In the rows, 128 means zero.
Rotation paths and how fast each direction turns (degrees per step)
Each turn is a multiple of 5 degrees from 10 to 175, or 0.
Each row of a path follows its step; steps can be skipped.
Path 1:
step 0: [133 134 128 133 139 128 120 138 132 123 128 125 134 124 120 120 127 123
 127 138 130 120 120 125 119 132 132 127 126 122 119 133 126 129 123 122
 124 124 129 118 120 129 127 120 133 125 132 131 132 126 132 132 131 126
 128 125 127 131 137 122 120 132 136]
step 2: [133 134 133 120 139 124 138 129 128 122 134 122 123 134 133 131 130 127
 126 131 123 124 132 129 131 129 127 124 142 134 125 131 122 131 131 132
 136 134 125 122 126 122 128 123 136 131 119 133 131 130 131 126 129 122
 122 132 130 128 131 114 122 135 134]
step 3: [128 137 130 134 126 123 122 134 134 122 119 128 135 133 124 120 135 125
 126 133 132 122 137 136 121 135 132 131 122 137 126 130 124 136 131 129
 136 128 129 123 120 132 124 123 135 131 127 140 131 134 131 123 127 131
 121 128 124 123 128 121 132 130 136]
step 4: [132 126 127 130 131 129 129 126 127 125 137 122 134 126 134 125 128 129
 115 124 128 127 127 131 127 127 125 131 133 130 129 132 127 132 133 119
 126 123 136 122 123 132 120 131 125 139 133 132 125 130 132 126 124 126
 113 125 121 126 117 114 136 119 131]
step 5: [129 133 124 131 133 121 131 125 124 124 129 119 123 124 131 124 124 127
 133 130 138 125 121 121 129 128 134 123 128 128 121 133 129 138 127 127
 133 125 127 124 122 123 127 118 123 132 121 132 128 122 138 123 135 119
 115 126 136 127 128 115 123 127 126]
step 7: [138 131 130 121 132 137 129 128 124 134 134 119 122 124 129 120 125 118
 124 126 133 126 137 126 123 138 129 132 142 133 123 134 118 126 125 125
 124 134 131 131 129 126 123 125 128 135 129 127 119 126 128 134 120 128
 118 126 127 133 127 121 129 128 134]
step 8: [134 133 125 123 126 120 124 131 125 121 132 121 129 125 134 127 124 121
 131 134 136 124 131 132 134 127 133 131 129 127 120 131 123 133 127 129
 129 135 127 122 135 133 119 117 130 122 115 128 135 132 129 129 130 126
 126 126 128 122 132 117 123 128 143]
step 9: [139 124 131 137 132 127 121 131 131 131 126 122 133 134 129 126 136 132
 124 131 129 135 138 130 118 133 127 127 125 134 132 135 133 127 131 126
 123 120 134 126 133 130 118 127 139 129 123 132 130 136 131 124 126 127
 120 126 129 124 130 119 118 122 135]
step 10: [143 134 123 131 136 124 129 126 122 123 131 123 128 136 132 125 129 125
 124 135 127 132 123 138 126 130 123 132 137 126 129 134 119 131 121 124
 130 120 128 131 124 124 131 125 126 130 129 125 118 122 138 123 124 130
 119 127 127 126 118 117 126 131 134]
step 11: [131 134 120 129 133 125 126 128 125 121 122 129 130 128 140 136 135 125
 134 129 138 117 129 128 121 131 129 126 127 123 123 133 123 135 127 118
 120 129 118 125 118 126 127 124 128 128 120 136 135 133 133 128 131 121
 120 128 133 125 124 125 131 128 135]
[128 127 127 126 130 130 129 129 129 129 128 128 128 126 129 129 127 125
 130 130 129 129 126 125 127 128 128 130 128 131 126 128 128 126 129 127
 128 129 128 127 130 125 129 129 126 128 131 130 128 129 127 130 129 129
 129 127 129 128 131 128 129 130 129] -> 60
[130 127 128 129 131 129 126 127 130 131 128 129 130 127 127 128 128 125
 127 131 126 128 130 128 127 129 128 126 125 129 127 127 130 128 127 128
 131 129 128 128 126 129 127 128 130 126 128 129 129 128 129 128 128 129
 129 127 129 127 129 128 128 127 126] -> 120
